In the rows, zero is written as 128.
One turn sends every row of this set to another row. A few are shown first. Where does it send the rows asked after them?
j_42: [113 111 100  99  93 138 149 101  89 109 132 132 116 135]
j_895: [134 127 116 125  83 129 159 109 137 106 142 125 139 129]
j_706: [104 129 119 138  93 125  93  93 113 124 113 109 134 159]
j_689: [116 114 128 133 119 109 138  96  87 135 113  87 131 148]
j_920: [138  89 135 112 116 114 130  95 103 118 126  87 133 137]
j_768: [117 102 107 111  87 152 132 114  96 113 105 135 134 150]
j_41: [110 128 125 130  91 118  99  92 119 128 117 112 133 173]
j_380: [109 126 129 123  95 115  97  75 118 111 138 106 120 144]
j_332: [113 120 129 117  93 113 105  73 132 114 141 112 118 152]
j_880: [125  79 107 128 122 134 130  98 128 123 122  98 131 121]
j_242: [139 119 116 135  87 112 167 106 133 129 102 100 140 137]
j_888: [123 101 121 118 107 104 134  64 104 108 107 122 115 117]
j_389: [103 104 102 149 126 129 139  99 110 142 107 100 130 131]
j_989: [106 123  83 125  96 127 106 105 123 133 125 114 130 164]
j_746: [126  98  82 108 109 111 137  88  97 113 109 122 120 120]
j_636: [106 120  82 126  98 133  98 106 117 124 124 109 133 153]
j_609: [102 116 132 118  94 135 146  75 100 108 127 137 110 128]
j_905: [124 104 129 133 102 112 121  81 100 116  79 124 133 137]
j_212: [112 116  91 111  99 122 103  89 121 110 149 108 120 135]
j_927: [106 106 139 130  88 149 132  90 106 112 100 140 128 144]
j_33: [110 115  88 112 101 122 111  86 133 121 149 114 116 144]
j_913: [141 118 124 133  87 109 168  99 135 125 107 100 136 132]
j_123: [126 133 103 135  84 134 161 121 132 119 130 126 144 136]
j_929: [141 116 107 130  87 113 170 106 136 127 108 100 137 132]
j_40: [126 100  89 122 102 120 127 103  94 123  82 122 136 141]
j_647: [134 135 139 129  80 121 157 105 129 108 136 122 142 138]
j_475: [127 143 126 139  82 127 158 116 123 119 122 124 147 148]
j_681: [141 116 114 128  89 108 171  99 137 123 114  99 133 127]

j_913 -> j_681
j_40 -> j_905
j_41 -> j_332
Now find these:
j_609 -> j_42
j_647 -> j_895
j_380 -> j_212
j_389 -> j_689

One turn sends every row of this set to another row. A few are shown first. Where does it send the rows asked after them?
j_726: [123 104 101 127 102 111 130 125 127 117 118 119 149 160 144 131 117 124
 127 105 132 141 124 112 123 141 120 140 113 127 148 134 144 135 136 114
 108 128 128 125 148 129 136 107 137 115 153 162 122 120]
j_850: [146 136 135 126 113 143 157 114 120  98 125 121 106 141 134 135 139 123
 121 142 142 126 125 127 126 106 111 144 121 123 121 140 122 149 114 145
 137 115 143  89  95 105 118 128 135 104 132 138 122 121]
j_897: [120 164 147 119 123 151 113 150 139 127 147 127 133 121 132 115 147 131
 125 162 125 121 113 136 130 131 122 113 134 155 130 135 119 142 158 154
 141 138 123 114 127 125 141 130 110 139 109 124 128 155]
j_711: [134 126 106 129 124 126 120  87 121 124 133  92 116 147 129 129 122 128
 106  94 126 120 121 139 146 144 129 142 135 138 114 120 137 119 119 133
 106 129 122 131 151 100 132 126 114 117 127 112 106 129]
j_867: [140 122 134 130 121 140 142 142 128 103 132 122 112 143 142 121 134 124
 126 148 137 148 128 120 125  97 124 144 133 115 126 142 142 127 141 127
 110 146 128  84 116 106 152 133 134  87 134 136 110 136]
j_855: [133 128 143 107 150 138 120 150 122 132 100 156 145  92 117 117 111 143
 137 131 120 134 134 116 124 124 145  99 137 120 121  99 109 140 142 132
 129 144 117 125 128 123 119 131 107 120 120 115 150 150]
j_23: [127 143 147 128 124 148 119 161 146 125 162 116 132 101 136 108 153 126
 111 153 145 123 149 131 133 117 134 124 151 137 132 140 114 143 121 125
 148 125 134 127 121 143 123 126 144 141 125 141 109 139]
j_378: [134 141 167 136 125 127 121 150 121 132 114 161 127  79 125 119 114 140
 122 118 139 120 141 140 117 125 132 123 119 120 119 123 116 153 111 114
 142 126 106 134 139 137 109 121 146 128 103 124 149 122]
j_112: [133 129 134 107 150 123 116 140 115 137  91 151 149  98 124 117 109 146
 144 124 124 133 140 125 127 117 157 114 134 118 127  93 109 136 136 135
 131 139 109 126 126 120 115 132 110 109 133 123 152 141]
j_700: [131 134 143 122 121 163 112 153 140 131 159 129 118 110 111 126 143 115
 128 155 156 125 130 135 139 134 121 126 155 138 131 153 107 139 118 119
 145 122 139 130 115 137 119 123 126 143 119 140 122 144]
j_201: [131 122 138 125 156 123 130 133 101 141 118 155 139 114 123 129 110 136
 154 123 133 102 116 123 121 133 145 105 123 129 137 129 115 128 142 134
 143 129  96 146 118 134  99 127 104 134 133 114 157 126]
j_631: [125 124 107 139 134 116 120 101 128 142 137  96 124 152 131 135 122 135
 106  94 118 134 125 151 147 142 148 137 143 133 124 124 138 127 104 124
 111 127 127 133 132 107 133 135 139 115 130 131  92 119]
j_816: [128 134 154 132 156 122 111 140 120 136 119 163 142  95 122 120 129 145
 142 133 105 136 146 140 102 117 160 127 123 125 120  97 131 139 121 125
 123 140 106 142 147 135 119 138 131 134 128 124 134 111]
j_121: [129 141 164 130 151 130 118 150 127 131 121 166 143  88 121 115 130 146
 130 135 102 134 140 134 101 122 147 111 123 128 117 100 123 150 127 128
 126 141 112 137 144 132 120 135 130 140 114 119 134 124]
j_417: [113 100 106 117 120 122 143 129 128 116 118 127 146 166 132 135 123 125
 127 114 113 144 113 114 129 145 124 147 118 127 141 131 140 135 134 114
 104 118 136 132 145 130 137 110 135 112 154 158 116 116]
j_394: [133 132 106 139 127 119 125  84 123 126 142  99 133 154 133 118 132 128
 107  88 120 121 122 142 135 141 129 132 131 139 123 122 133 123 125 135
 109 129 109 137 139 100 132 132 118 127 132 116  95 130]
j_883: [122 122 111 116 102 119 130 106 125 107 109 116 139 154 135 138 125 129
 119 115 112 137 122 115 115 144 114 147 103 140 134 112 145 148 121 143
 116 116 144 125 152 122 126 103 135 127 146 154 127 106]
j_524: [134 136 159 135 129 123 119 140 114 133 106 164 123  89 122 124 114 137
 135 116 141 118 140 148 120 124 137 144 117 116 118 122 116 144 108 107
 136 122  97 138 147 135 107 123 138 119 112 124 154 113]
j_111: [113 113 110 110 115 125 145 117 127 108 106 128 140 162 127 140 125 129
 122 117 106 141 112 117 130 148 118 153 110 134 130 119 135 147 125 127
 109 109 146 127 148 123 129 107 132 115 146 154 123 111]
j_14: [134 115 143 124 151 134 130 150 110 141 125 156 136 104 119 131 107 133
 149 127 137 105 116 116 123 138 140  91 133 128 132 134 114 131 140 126
 142 134 109 141 120 138 101 126 108 138 123 114 158 137]
j_290: [134 115 159 129 140 131 109 151 116 140 122 138 114  81 124 120  96 132
 125 124 141 119 129 111 117 125 135 113 135 121 139 137 134 129 119 128
 147 138 106 146 122 148 108 106 142 134 117 113 148 121]
j_184: [130 134 104 139 124 114 127  94 126 135 132 101 137 154 136 120 126 132
 105  83 124 130 126 152 145 139 137 133 135 131 127 122 124 132 115 125
 114 124 114 130 127 100 132 135 131 114 130 130  93 133]
j_566: [151 128 122 151 108 132 142 126 117 111 146 133 121 157 141 143 141 120
 148 144 152 127 123 139 113 113 124 123 118 128 126 151 136 137 140 127
 120 146 128  83 113 108 134 146 122 115 133 147 123 131]
j_450: [130 123 106 136 129 123 126  97 121 135 137  99 114 153 126 145 124 131
 112  98 127 118 120 154 151 151 139 140 138 139 111 128 136 125 107 123
 108 123 131 128 149 105 126 133 124 118 124 122 107 120]
j_115: [127 144 143 110 122 166  99 148 138 131 144 126 114 116 109 126 132 120
 132 161 142 133 112 128 138 136 114 122 152 147 133 145 116 134 140 143
 140 135 134 120 115 124 136 120 111 136 111 125 130 154]
j_778: [152 127 129 137 119 139 123 111 119 109 143 109 107 141 137 137 136 120
 133 152 136 140 130 114 102 104 122 128 128 132 135 136 152 135 123 159
 133 146 142  95  96 111 128 129 135 124 143 139 113 114]
j_368: [133 126 145 138 139 142 167 130 124 101 152 134 111 152 138 128 154 122
 125 153 116 128 115 126 113 106 121 146 122 127 120 149 139 135 132 133
 118 123 133 106 110 116 133 137 138 114 138 131 101 110]
j_180: [129 115 156 124 146 127 107 135 110 139 112 137 110  89 122 117  96 133
 133 122 135 119 126 115 117 119 135 134 131 119 142 131 136 119 123 133
 142 134  93 152 126 141 110 104 135 124 125 108 150 113]
j_574: [127 118 105 131  92 109 125 110 123 112 119 116 147 155 144 135 124 126
 125 106 130 133 128 117 113 142 116 140 101 137 143 125 147 144 128 130
 117 124 132 123 153 126 128 105 136 130 149 161 127 112]
j_887: [123 166 147 124 115 140 124 161 145 123 147 118 142 107 149 101 153 135
 109 152 136 118 140 138 136 116 131 117 137 144 128 129 110 148 143 141
 146 128 124 109 130 130 134 130 129 129 114 133 121 153]

j_111 -> j_417
j_867 -> j_566
j_180 -> j_524
Now find these:
j_115 -> j_700
j_184 -> j_394
j_378 -> j_121

